One turn moves each row of this set onto another row. After a few examples, where does it send each row asked below?
q_600: [  6.5   3.5   8.6   5.7  -7.5 -22.0   4.1 -12.8  -7.0 -26.8 -20.2   0.9
  -4.7  23.1   1.6 -12.3 -12.3   9.6  -0.2  -2.0]
q_22: [ 13.9   1.2  12.8   4.8  -2.7 -22.3 -32.1   7.3 -34.9  -8.3  -4.6  40.4
  11.8  13.0  -9.0 -18.0 -17.4  21.5  -1.9  -3.9]
q_616: [ 11.9   0.6   9.8  10.5   5.0 -19.0 -26.4   5.0 -47.7  -2.1  -0.6  34.7
   7.2  10.0 -16.6 -13.8 -20.9  25.4   9.9   2.4]
q_133: [  1.0  -0.3  -4.9  18.0 -10.0  -8.8  -2.3  18.4  -7.2 -10.9  15.9  42.4
  -0.6 -12.2  -3.0   2.2 -13.4  10.1   8.1 -13.8]
q_376: [  8.2  16.3  10.5   4.9 -11.7 -14.8 -13.7  32.6 -15.8  -5.8  20.0  38.4
  -0.2   9.4 -12.9 -17.5 -10.6  20.6   2.9  11.2]
q_629: [  2.5  -7.0  18.3  15.9   5.5 -12.2   9.5  -4.2 -26.0 -17.3  -5.5  15.1
 -15.8  22.5  -9.4   6.8  -4.0   4.2   7.2  13.4]
q_817: [  7.3  -7.1  13.5  -6.6 -16.5 -15.1 -14.2   2.0 -29.0 -27.7   1.0   2.3
 -15.2  -8.8 -15.9   2.1  -1.7   4.2  22.2 -22.2]
q_543: [ 12.7  31.6  17.0   0.4 -10.7 -18.5  -7.9  17.8 -20.0  -4.6 -18.2  28.4
  13.7   7.1  -8.3  -4.6 -19.8  12.8   0.4  16.9]
q_296: [ 10.6 -14.1  -5.7  16.6 -15.5 -17.6  -2.5  19.2  -4.0 -23.3  12.9  34.9
 -11.0  -4.2   7.3   1.6 -19.0  12.9  19.5 -10.0]
q_709: [ 13.1  -4.3  18.1  15.5   1.6  -9.4   2.7 -17.7   2.4  -2.3   3.2   4.6
  12.9  -1.4  -9.0 -13.0  -3.2  13.5   8.5 -18.1]
q_216: [ 24.4   0.9   9.6  -2.5  -6.8  -8.9  15.2  -9.2 -29.5  -7.9   8.9 -13.4
  10.4  -6.1  -1.1  -1.6  -0.5  18.0  10.6  -9.5]
q_941: [ 23.9   7.3  -3.6  -1.2 -19.5 -26.9   5.2  13.6 -20.2   4.8  12.5   1.8
   4.9   3.6 -30.2  -5.9 -19.0  18.2  32.3   9.3]
q_349: [ 14.1  -0.3  26.2   3.2  -5.6 -23.1   2.6  17.7 -25.8 -22.9   1.6  12.9
  18.1 -25.7 -22.6 -13.8 -11.4  11.2  19.7 -13.7]
q_588: [ 37.5   9.5   8.0  -0.6 -20.1 -37.1 -10.9  -2.7  -0.6 -14.3  -4.6  13.8
  -2.0   6.7  -0.1  19.8 -24.4  21.6   8.5   3.2]
q_752: [  3.3  -7.0  15.8  15.4   5.7 -15.4  14.6  -1.1 -24.7 -18.5  -4.3  11.9
 -18.2  22.4  -7.5   2.4  -9.8   1.1   6.7  13.0]
q_160: [ 35.2  19.8  11.8 -22.7  -6.8 -12.6  -8.3  11.4 -39.9  -7.9   6.6  20.3
   0.2   8.0   3.2  -8.6 -16.6  22.5  27.2   5.3]
q_53: [ 14.5  10.9  29.3   6.2  -6.7   0.6  -7.1   6.6 -40.1 -28.6  -7.8  14.2
  -5.5   3.2 -19.9 -12.7  -2.1  -0.2   8.0 -10.8]
q_619: [ 13.5  -2.7  14.8  17.1   4.1  -9.9   2.9 -16.9  -2.7   0.0   6.2   3.5
  14.1  -3.0  -6.3 -13.0  -6.4   8.8   6.5 -20.4]
q_779: [  8.0 -11.8  12.6  -7.1 -17.1 -14.5 -14.2   1.5 -29.0 -24.3   1.0   1.0
 -11.7  -5.5 -15.3   1.4   4.5   6.5  25.1 -18.7]
q_689: [ 14.3  -2.8  10.1   4.1   0.9 -29.7 -11.4   1.0 -29.7 -37.0  -9.9  20.7
  -0.8  24.9   2.6  -6.3 -21.5  -1.9  30.1  -2.9]
q_820: [ 10.8  18.3   3.8  -7.8  12.9 -25.3  19.9 -15.6 -11.0  -4.5   5.2  14.5
  11.8   3.1  -2.3  10.3 -14.4  10.2   8.9  -1.4]
q_177: [ 37.4   9.7  14.0   2.7  -6.1 -33.0 -17.6  -5.0   1.1  -6.2 -15.5  21.9
  -7.9   3.9  -5.5  12.0 -29.3  20.6   8.3  -2.5]
q_864: [ 32.6  17.6   2.5  -0.7 -18.3 -16.8 -10.9  16.5 -13.1  -7.6  33.6  18.1
  -3.3   4.1   3.0  13.3 -13.3  23.1  19.6   7.9]
q_46: [ 23.6  14.5   8.8   7.1 -20.7 -27.8  -9.1   1.9 -12.8 -19.8  -2.9   4.8
  21.1   1.7   5.2 -14.2 -29.5  38.9  22.5   7.1]
q_340: [ 19.0  -1.5   2.2  12.0 -17.5 -30.0 -28.1  16.1  -4.4 -11.1   7.9  24.1
   9.3  10.2  17.5  -5.4 -18.1  26.4   1.7   4.3]
q_473: [ 12.8  -5.7 -12.3  11.2  -5.5  -8.3   6.9  14.9 -11.3  -6.7  22.7  38.0
  -6.0   3.3   8.5   5.8 -12.5   4.3  19.5  -5.9]
q_767: [ 25.2  11.0   4.5  -0.7 -16.7 -18.5   9.3  16.9 -28.2  -0.4  25.4  13.2
   8.5   7.6 -29.5 -11.4 -15.0  21.4  25.2  11.8]

q_473 moves to q_133
q_817 moves to q_752
q_588 moves to q_767
And these:
q_543 moves to q_46
q_941 moves to q_616
q_629 moves to q_709
q_349 moves to q_689
q_376 moves to q_340
q_216 moves to q_53

